One vector is turned by the same rotation once a tick. Each row is the vector after some number of ticks, and that number follows the row.
The counts run from 0 to 457.
[ 99 158 123 157 101 138 105 135 162 147  94 147 117  94 109 127 122 154
  90 139 101 141 111 170  71 154 138 177  95 157 109 123 141 141 151 120
  98 182  94 156 137] | 220
[142 111 108 136  74  90 146 137 116 158 174 180 137 134 143 120 153 136
 122 153 115 157 113 171 103 159 129 140 141 144 136 144 178 152 106 137
 147 140 165 123 194] | 275
[158 120 118 151  92 104 162 135 128 187 116 177 111 138 124 100 118 142
 102 147 158 124 139 182  98 113 138 153  88 131 119 118 172 150 119 167
 135 135 169 106 176] | 271
[ 88 146 152 119 111 103 136 112 145 125 132 127 127  87 113 109 123 155
 120 155  90 171  98 193  95 153 132 151 140 103  93 164 130 140 158  97
 131 172 121 133 162] | 207
[124 111 119 164  87 104 122 114 131 163  81 153 149 176 134 148 100  97
 161 127 150 119  99 138 106 101 148  69 125 128 149  95 136 128  67 152
 116 108 145 152 134] | 383
[145 115  96 120  73 135 121 126 113 140 107 168 141 159 116 115 124 121
 169 124 128 121  99 105  82 166 162  96 121 155 176  66 135 166  71 119
 147 138 116 137 132] | 388
[133 102 142  94 137 102 121 107 165 134  77 145 128 152 125 137 114 116
 191 151 169 128 113 109 122 110 148  68 128 121 144 128 149 142 117 114
 184 102  94 156  87] | 29
[117 136 106 175  65  84 139 136 153 175 153 172 138 139 127 137 141 128
 132 152 110 144 143 178 109 139 134 172  95 166 138 139 180 168 135 143
 152 122 121 119 126] | 259
[151 119 153 137  99 114 138 126 135 151 144 158 109 121 143 106 108 143
 110  92 142  78 114 157 100 154 143 138  64 126 144 161 164 184 117 105
 168 130 155 154 163] | 294
[124 130 126 147 100 100 122 143 128 159 153 188 112 123 164 144 133 135
 120  93 132 114 102 151 118 171 128 113  89 143 153 165 175 137 118 104
 156 150 158 176 183] | 291
[152 123  99 154  96 126 111 144 152 169 135 188 110 120 117 116 144 137
 127 136 118 133 133 155 106 169 109 161  98 180 145 107 199 152 137 145
 156 164 120 123 151] | 262
[105 111 134 113 108 123  77 138 152 113 136 125 131 148 148 119 133 118
 174 108 147  98 114 116 131 157 160  56 149 130 149 152 135 179  65  89
 141 136 132 156 110] | 419
[136 114 157 186 127  89  92 107 172 165 118 144 109 108 136 123 133 135
 113 137 116 145 116 197 102 104  76 149 153 135  94 147 175 126 137 157
 118 137 146 131 146] | 240
[ 96 117  93 139 105 120 113 124 173 116  80 101 155 157 119 117 142 179
 130 147 168 161 158 149 129 118 176 163 145 147 112 116 125 156 124 125
 100 144  84  97  93] | 118
[127 132 109 137 106  96 116 150 128 166 139 199 115 123 157 146 133 134
 123 100 132 127 109 140 108 167 129 123  90 150 149 149 172 124 122 118
 145 156 171 168 194] | 290
[155 118 147 152 121 120  87 122 173 148 121 153 103  92 105  90 137 150
 125 152 102 142 122 175  81 147  86 165 151 155 102 121 175 148 150 151
 139 165 125 119 145] | 237
[ 93 144 152 123 172 144 124 111 180 134 110 155  93  87 108 106 114 160
 115 146 125 125 117 172  90 153 145 157  74 132 116 143 133 139 168 110
 140 177 113 139 141] | 195
[ 88 131 147 152 132  88  77 112 188 147 124 144 130 104 117 137 122 155
 114 136 116 161 116 180  98 116 120 157 141 138  89 151 132 116 149 142
  90 146 177 128 126] | 214
[122 108 133 147  96  99 133 154 182 142 144 165 134 134 137 121 123 138
 146 136 157 112 143 172  82 118 122 116  93 105 138 184 190 146 116 151
 137 118 176 155 158] | 282
[152 121 128 104  97 112  95 145 147 164 139 139 122 115  98 101 115 122
 120 125 125 102 125 143 132 171 137 110 109 113 116 151 176 142 137 118
 147 179 180 175 198] | 305
[ 83 105 155 113 153 131 152 100 171  97 149 148 135  96 143 113 125 177
 118 153 132 153  96 178  73 129 164 147  94 116 117 180 125 155 134 105
 129 118 135 117 135] | 183
[140 108  91 146  93 124 117 151 156 168 163 181 148 132 130 138 139 127
 111 144 144 113 145 161  97 145 177 151  69 163 142 144 166 152 111 153
 141 124 176 142 147] | 286
[ 93 131  98 122 129 119 100 134 170 122  78 134 154 136 147 139 157 174
 162 139 150 195 142 137 117 145 147 143 168 167 131 123 143 127 141 112
 123 162  69 116 121] | 121
[110  96 144 102 168 151 118  98 152 103 111 153 119 153 150 139 134 108
 182 156 142 126  97 137 103 134 181  84 113 130 140 140 125 143  97  90
 144 123  98 156  72] | 56
[141 149 133 129  98  92  96 118 128 189  95 137 146 132 122 125  94  93
 152 116 104 111 107 134 135 159 139 112 113 128 106 138 146 128 164 114
 145 164 143 207 171] | 332
[118  97 126 105 155  97 131 105 156 112  91 131 119 126 148  95 147 192
 136 126 155 181 111 152 150 121 101 115 186 140 121 134 175 141 133 106
 142 155  87 105 166] | 138
[140  98 124 122 150 153  94 107 141 100  73 105 121 124 153  96 156 182
 117 122 153 155 115 153 103 150 146 144 189 140 111 101 123 141 106 106
 109 175  87 103 137] | 110
[126 116 120 115 159 115  89 108 122 146  97 121 168 171 179 131 132 150
 130 106 138 120 109 113 130 140 205 114 137 174 108 106  83 170 115 114
 104 133 124 125  88] | 454
[149 120 118 113  96  74 118 125 120 174 188 162 144 132 128 125 135 117
 132 135 126 130 126 158 131 169 167 143 113 144 122 153 143 156 131 120
 176 131 209 133 164] | 301
[120 109 122 107 132 132  74 128 144 129 112  86 155 153 156 110 136 123
 137 127 125 114 126 118 158 155 173  69 169 141 115 149 119 177  93  90
 107 171 105 171 124] | 445
[132 129 109 171  76 118 132 138 142 177  96 147 135 126 112 117 134 149
  71 160 116 141 129 184  90 113 126 169 109 155 108 111 164 151 125 160
  95 155 121 126 153] | 245
[ 82 137 117 119 113 121 111 107 133 115  88 106 130 167 124 117 133 158
 143 125 139 143 126 156 133 146 202 156 136 135 127 102 101 161 120  70
 113 170  93 101  84] | 92
[147 116 104 119  70 116 119 124 128 168  88 138 162 159  85 107 103  92
 175 169 111 131 116 130 114 146 142  88 152 128 131  82 155 133 106 152
 138 152 123 152 154] | 373
[150 108 117 118 123 148  97 110 114 150 138 150 123 140 137 123 139  92
 153 142 132 102 111 148 134 175 161  66 163 156 150 101 136 156  54 109
 171 155 124 135 154] | 403
[120  88 112 115 150 131 139 122 192 124 101 128 146 131 114 103 138 180
 118 178 179 163 153 168 141  94 160 138 131 151 109 132 160 149 125 153
 121 129  98  98 129] | 144
[148  94 110 128  76 118 121 144 145 142 180 162 131 123 125 102 147 149
 104 132 111 127 113 159 111 162 120 136 137 144 148 146 200 170  96 120
 140 145 167 133 188] | 277
[132 113 132 119 103 108 108 118 128 129 107 173 122 156 130 119 108 125
 201  96 139 120  85 107  91 155 118  72 147 133 170  93 148 146  81 120
 165 120 138 140 134] | 391
[153 102 134 113 140 156  90 118 127 141 106 144 101 134 122 102 115 113
 137 121 157  83 103 133 131 153 141  58 153 141 143  98 144 151  44 122
 148 156 139 135 161] | 405
[150 116 117  99  94 110  93 139 141 164 154 146 127 122 101 101 114 129
 104 120 117 103 125 140 144 174 152 127 108 135 113 147 174 153 131 118
 151 174 190 159 193] | 304
[157  75 142  70 147 145 143 102 131 117  82 137 119 148 117  97 114 142
 143 174 162 125  92 116  99 106 174  82 136 111 115 101 130 155  81 120
 142 122 120 128 112] | 43
[127 105 131 155 167 137  88  96 183 111  82 112 114 128 149 117 144 177
 115  97 170 129 128 151 138 120 120 150 141 173 140 126 153 165 121 104
 135 141  64 118 109] | 126
[ 96 106 115 103 147 133  84 102 155 128 101 106 118 167 106 123 129 126
 122 146 136 127 123 165 173 119 195 112 150 121 109 100 116 131  99  97
  87 176 147 114  95] | 76
[ 93 106 138 114 160 129 128 110 186 109 150 156 131  99 112 112 124 187
 105 148 134 150 112 163  84 126 177 171  92 135 111 148 121 156 139 118
 115 123 163  96 115] | 185
[ 99 116 112 143 148 117  89 116 170 110 101 129 142 130 169 142 168 157
 159 117 140 175 127 143 125 158 129 137 171 176 143 135 146 139 133  97
 142 153  61 124 118] | 123
[106 132 159 146 176  96 119  71 143 150 141 153 113 100 140 133 128 146
  86 130 112 143  92 200 116 129 153 170 108 151  94 142 104 132 148 113
 138 138 161 105 132] | 200
[137 121  92 136 101 128 114 159 146 175 153 193 135 131 128 143 138 136
 109 137 141 123 142 149  99 158 169 153  72 171 142 130 167 148 117 148
 134 147 179 137 154] | 287
[ 75 120 113  94 160  85 141 107 169 121 132 164 119 122 134 118 134 170
 129 131 135 177 106 153 170 134 125 121 123 147 145 154 174 143 154  91
 155 160 108 114 160] | 164
